Named turns come first, each shown by rows before and after it. Which turns, in which order, take the first row of each pair that follows to the second? Write the first one first, as in the answered first pair.
Dar:
+0.66	+2.33	-1.08	+3.19	+0.89	+0.37	+1.67	-1.76	-1.08	-0.04	-2.60	-1.69	+0.69	-3.94	-1.85	+1.92	-0.25	-0.75	-2.31	-0.30	-0.99	-3.59	-1.03	-0.37	-2.50	-0.63	+1.09	+3.25 |-> +0.62	+2.60	-0.55	+2.26	+0.63	+0.59	+1.30	-1.72	-0.69	+0.41	-1.53	-2.52	+1.43	-3.25	-1.13	+2.50	-0.08	+0.15	-2.02	-0.83	-0.59	-3.55	-1.49	-0.45	-2.44	-0.50	+1.60	+4.06
-0.14	+1.90	-3.91	+1.34	+1.61	+0.31	-1.06	-0.06	+0.00	-1.62	-0.87	-1.79	-1.28	-0.80	-0.13	-2.64	+2.41	+0.03	+1.17	+1.41	-0.78	-0.04	-3.25	-0.16	-1.62	+0.04	-1.99	-1.37 |-> -1.17	+1.87	-2.68	-0.01	+1.43	+1.51	-0.87	-0.18	+0.85	-0.97	+1.06	-2.70	-0.61	+0.07	+1.50	-0.64	+2.29	+1.65	+1.55	-0.52	+0.22	-0.59	-4.70	-0.62	-0.37	+1.51	-0.67	+1.15
+2.40	-1.64	-0.61	-0.25	+0.36	-1.02	+0.79	+0.87	-0.63	+1.66	-0.08	+0.66	-0.46	+1.42	-0.56	+0.65	-1.18	-4.19	-1.83	-0.79	+0.97	+2.64	+2.14	+0.49	+1.11	+1.28	+1.18	-1.31 |-> +0.22	-1.00	-1.66	-1.75	+0.55	-3.21	+2.65	+0.88	-2.66	+0.05	+0.68	+0.33	-0.21	-1.37	+0.17	+0.65	-1.43	+0.14	-1.02	+0.43	+0.35	+1.07	+2.42	+0.62	+1.39	+2.25	+1.27	-2.69
-2.70	+1.10	-1.44	-0.63	+0.44	-1.83	+1.46	-1.01	-2.13	-1.56	-0.90	-0.18	+0.89	-2.83	+0.75	+0.30	-0.90	+3.05	+0.19	+3.06	-1.16	-1.65	+0.16	-0.62	-1.30	+0.59	-0.21	+1.01 |-> -0.71	+0.15	+1.30	-0.25	-1.20	+1.71	-0.49	-1.06	+0.97	+1.42	+0.24	-0.79	+1.27	+1.90	+1.39	+2.73	-0.51	-1.59	-0.37	-0.28	+0.81	-0.40	-1.37	-1.20	-0.91	+0.54	+1.53	+5.00
Git:
+1.32	+0.94	-1.26	+1.05	+2.62	-0.18	-1.14	+1.65	-0.68	-0.75	+0.04	+0.07	-1.56	-0.44	-0.85	-3.15	+1.15	+1.37	+1.75	+1.63	-0.48	+1.65	+0.79	+2.34	+0.49	-0.93	-4.12	-2.87 |-> +0.73	+0.51	-0.75	+0.88	+2.63	+0.33	-1.59	+1.29	+0.16	-0.14	+0.96	-0.52	-1.74	+0.19	-0.91	-3.00	+1.89	+2.04	+2.41	+1.03	+0.49	+1.55	+0.15	+2.66	+0.88	-0.54	-4.47	-2.38
+0.06	-0.50	-0.14	-0.07	+0.82	+1.02	-0.63	+0.45	+1.40	+0.85	+0.68	+0.38	-1.04	+1.53	-0.14	-0.57	+1.73	-0.31	+0.37	-0.95	+0.72	+0.19	-0.92	+1.53	+0.38	-0.08	-1.09	+0.10 |-> -0.37	+0.17	-1.38	+1.23	+0.37	-0.16	-0.79	-0.31	+0.50	+0.39	-0.83	+0.44	-1.28	+0.20	-1.10	-1.48	+0.92	-0.55	-0.62	+0.71	-0.46	-0.73	-0.91	+0.88	-0.87	-0.63	-0.84	+0.78
-1.63	-0.21	-1.15	+1.69	+0.06	+1.52	-3.95	+0.80	+1.82	+0.36	-1.13	+1.00	+1.47	-1.33	-1.40	-0.44	+1.57	-0.60	+0.07	-0.50	+1.29	+1.29	-1.28	+0.16	+0.20	-1.30	+0.18	+2.48 |-> -0.96	-1.20	-1.14	+1.23	-0.30	-0.20	-3.10	+1.86	+0.94	-0.60	-2.54	+2.49	+1.58	-2.49	-2.28	-0.82	-0.04	-0.74	-1.55	+0.42	+0.20	+2.20	+1.42	-0.10	+0.70	-1.97	+0.69	-0.66
+0.08	-2.28	+2.13	+0.81	-1.03	-0.08	-0.90	+0.57	+1.89	+1.30	+0.35	+1.89	+2.09	+1.48	+1.23	+1.43	-1.46	-1.82	-1.92	-1.52	+2.27	+1.17	-0.96	-0.63	+1.33	+0.73	+1.19	+0.68 |-> -0.56	-1.00	+1.00	+2.60	-1.09	+0.15	-1.72	-0.73	+1.46	+1.02	-0.76	+1.71	+2.01	+1.00	+0.65	+1.21	-1.98	-1.63	-2.38	+0.39	+1.87	-0.11	-2.17	-0.80	-0.33	-0.15	+1.04	+2.33
zor:
+0.92	+0.79	-0.03	+0.38	-0.92	-0.37	+0.63	+0.52	+0.90	-2.36	-1.79	+1.16	+0.28	+1.56	+0.55	-0.65	-1.24	-0.17	-1.74	-0.24	-0.24	-0.54	+0.06	-1.50	-1.39	-1.02	-0.16	-1.78 |-> +1.37	+0.52	-0.16	+0.46	+0.19	+0.59	+0.24	+0.70	+1.56	-1.56	-0.94	+0.67	-0.09	+2.05	-0.07	-1.79	+0.16	-0.54	-0.71	-0.52	-0.18	-0.05	-0.35	-0.38	-0.81	-0.78	-1.73	-2.21
-1.95	+1.72	-4.20	+3.02	+1.34	+0.61	-3.11	-1.13	+0.65	+1.73	-0.22	+0.78	+1.39	-2.44	-0.63	-3.84	-3.29	-0.52	+4.67	+3.24	+0.84	-0.85	-1.10	+3.38	-2.26	-2.90	-0.40	+2.13 |-> -1.87	+2.29	-4.14	+2.90	+0.70	+0.11	-2.77	-0.99	+0.44	+1.55	-0.29	+1.15	+1.70	-2.48	-0.27	-3.24	-3.43	-0.04	+4.57	+3.22	+0.87	-1.40	-1.33	+3.25	-1.96	-2.68	+0.66	+3.23
-2.69	+1.22	-2.26	-1.14	-0.24	-0.32	-0.20	+3.33	+1.51	+1.74	+2.04	-1.02	-1.77	-0.78	+0.08	-1.31	+1.56	+4.65	+1.18	-1.67	+1.20	-0.64	-0.51	+1.86	+0.52	+1.88	+0.32	-1.99 |-> -3.46	+1.39	-1.97	-1.54	-1.40	-1.04	+0.36	+2.08	+1.05	+2.02	+1.69	-0.85	-0.92	-1.53	+1.19	+0.01	-0.22	+5.34	+0.55	-1.50	+1.50	-1.54	-0.66	+1.12	+0.40	+2.37	+1.51	+0.15
-1.34	+1.59	-2.13	+0.77	+2.82	-1.93	+0.29	-0.96	-1.69	-2.55	-0.21	-1.31	-1.62	-3.65	-1.65	-1.20	+2.74	+2.92	+1.30	+2.48	-1.75	-1.48	-0.27	+1.01	-1.15	+0.56	-2.31	-0.96 |-> -1.83	+1.40	-1.67	+0.33	+2.66	-1.13	+0.29	-1.53	-1.42	-1.97	+0.79	-1.99	-1.04	-3.19	-1.15	-0.77	+2.63	+3.12	+1.71	+2.13	-0.96	-1.79	-1.41	+0.91	-0.88	+0.68	-2.27	+0.53

Each pair is 2 to 4 turns apart.
-3.06	+1.96	-3.22	+1.24	+0.50	-3.81	-0.11	-2.49	-1.79	-0.17	-2.58	-0.12	-0.34	-3.17	-0.48	-2.87	-1.71	+2.44	-1.87	+2.77	-1.60	-3.18	-0.48	+0.57	-0.81	+0.25	+0.25	-0.30 |-> +0.40	+1.04	-1.77	+3.03	+0.28	-0.83	-2.30	-1.98	+1.24	+2.55	-4.13	+0.43	-0.67	+0.92	-1.21	-2.90	-1.32	-4.68	-3.15	+1.27	-0.77	-0.61	-0.77	+0.34	-0.76	-1.91	+0.31	+0.99 -> Dar Dar
+2.62	-1.05	-1.22	+1.05	-0.95	-1.47	+1.09	+2.34	-1.31	-1.78	-3.37	+2.29	-0.78	-1.19	-3.04	-2.54	-1.63	-2.75	-3.13	+2.13	-2.72	+1.54	+4.02	-0.84	+0.09	-2.13	-0.10	-5.67 |-> -0.72	-1.85	+0.16	-4.13	-1.84	-2.56	+4.22	+1.85	-2.23	-2.19	+1.21	+1.09	+0.42	-2.49	+0.61	+0.95	-0.52	+4.69	-0.15	-0.77	-1.31	+0.09	+3.27	-0.74	+2.65	+1.37	+0.96	-5.28 -> Dar zor
+0.34	+1.37	-1.29	+0.80	+1.57	+0.08	+2.45	-1.62	+1.05	+0.45	-3.51	-1.39	+0.51	-1.40	+1.34	+0.57	-1.03	+0.44	+0.19	+0.02	-0.69	-2.43	-1.35	-1.47	-2.02	-0.22	+1.38	+4.10 |-> +2.24	+1.15	-0.89	+1.69	+3.33	+1.54	+0.73	-0.82	+1.92	+1.35	-2.50	-2.14	-0.67	+0.08	-0.37	-1.94	+1.40	-2.45	+1.28	+0.13	-0.56	-0.91	-1.50	-0.51	-1.39	-1.10	-1.52	+1.61 -> Dar zor zor zor
-2.62	+2.39	-1.26	+1.33	-0.37	+0.56	+1.09	-0.07	+1.81	+1.49	-2.17	+2.83	+1.64	+2.21	+2.75	+1.67	-3.16	+0.52	+0.47	+1.14	+0.89	+1.21	+1.12	-1.61	+0.67	-2.59	+3.30	+2.18 |-> -2.61	+1.84	-0.66	-0.66	-0.39	+1.04	+1.18	+0.09	+2.42	+1.51	+0.44	+2.29	+1.73	+2.58	+3.27	+2.34	-1.70	+2.50	+2.11	-0.20	+1.93	+1.07	+0.79	-0.90	+2.27	-0.97	+2.76	+1.04 -> Git Dar Dar Git
-1.75	+0.48	-2.25	+3.75	+2.72	+1.03	+0.16	-2.96	+0.00	+1.62	+1.73	-1.51	+2.61	-0.30	+2.95	+1.29	+3.13	+1.09	+4.72	-1.41	+0.58	-3.85	-2.29	+1.29	-1.07	-0.80	-2.65	+2.90 |-> +0.12	+0.14	-3.65	+4.77	+3.22	-0.62	+0.50	-1.11	-1.68	+0.16	-0.49	+0.19	+1.40	-2.21	+0.28	-2.37	+2.93	-0.35	+4.00	+0.86	-1.57	-1.66	+1.26	+2.23	-1.05	-1.97	-4.28	-3.72 -> Git zor
+1.82	-2.23	+1.96	-0.60	-1.35	+1.79	-0.73	+0.92	+3.05	+1.31	+0.75	-0.32	-0.16	+3.01	+0.83	+1.32	+0.54	-3.13	-0.69	-2.00	+2.41	+1.05	-0.53	-0.58	+1.17	+0.08	+0.39	+0.66 |-> +0.45	-2.23	+0.98	-2.67	-1.31	-1.34	+1.94	+1.71	-0.18	-1.38	+0.79	+1.17	-0.12	-0.78	+0.87	-0.06	-0.17	+1.09	-0.11	-0.22	+0.72	+0.67	+2.47	-0.18	+2.25	+0.87	+0.07	-4.54 -> Git Dar Git
-4.05	+1.03	-3.22	+4.52	-1.29	-1.86	+0.01	-0.23	-0.60	-1.24	-3.50	+0.54	-0.03	+0.81	-1.94	-2.30	-4.02	+0.28	-2.54	+1.08	-2.83	-1.34	-0.64	+0.79	-3.10	-0.78	+0.31	-1.10 |-> -2.45	+0.19	-1.10	+4.48	-2.48	+1.28	-1.88	+0.14	+1.60	+1.61	-2.32	-0.06	+0.55	+4.45	-1.01	-0.34	-3.72	-2.79	-3.31	-1.47	-0.79	-0.54	-1.88	+0.59	-2.29	-0.45	+1.60	+2.34 -> Dar Dar
-0.45	+1.67	+0.81	-0.26	-2.82	-1.74	+0.53	-0.74	-1.43	-0.44	-1.30	+0.32	+0.84	-2.28	+1.30	+0.95	-1.81	+0.13	-2.58	+1.78	-0.39	-1.09	+2.06	-1.19	-2.37	-1.12	+2.01	+0.47 |-> -0.05	+0.98	+2.42	-1.21	-3.13	+0.34	+0.15	-0.74	+0.54	+1.04	+1.02	-0.70	+1.11	+0.03	+2.65	+2.88	-0.66	-0.73	-1.60	-0.65	+1.17	-0.64	+0.67	-1.11	-1.39	+0.02	+2.35	+2.94 -> Dar Git Git
+1.14	-0.95	+1.16	-0.20	-1.54	+2.18	+0.70	+0.08	+2.18	+2.14	+3.33	-1.24	+1.50	+2.17	+1.30	+1.44	-0.45	-0.44	+1.17	-2.43	+0.37	+1.28	-0.66	+0.12	+1.11	+0.15	+0.88	-0.70 |-> +0.06	-0.11	-0.77	+0.07	-2.25	-1.47	+2.62	-0.69	-0.67	-0.66	-0.01	+0.35	+1.60	-1.75	+0.26	+0.10	-3.25	+0.41	-0.60	+1.47	-2.49	+0.43	+2.05	-0.51	-0.14	-0.65	+1.92	-3.14 -> Git Dar Dar Git
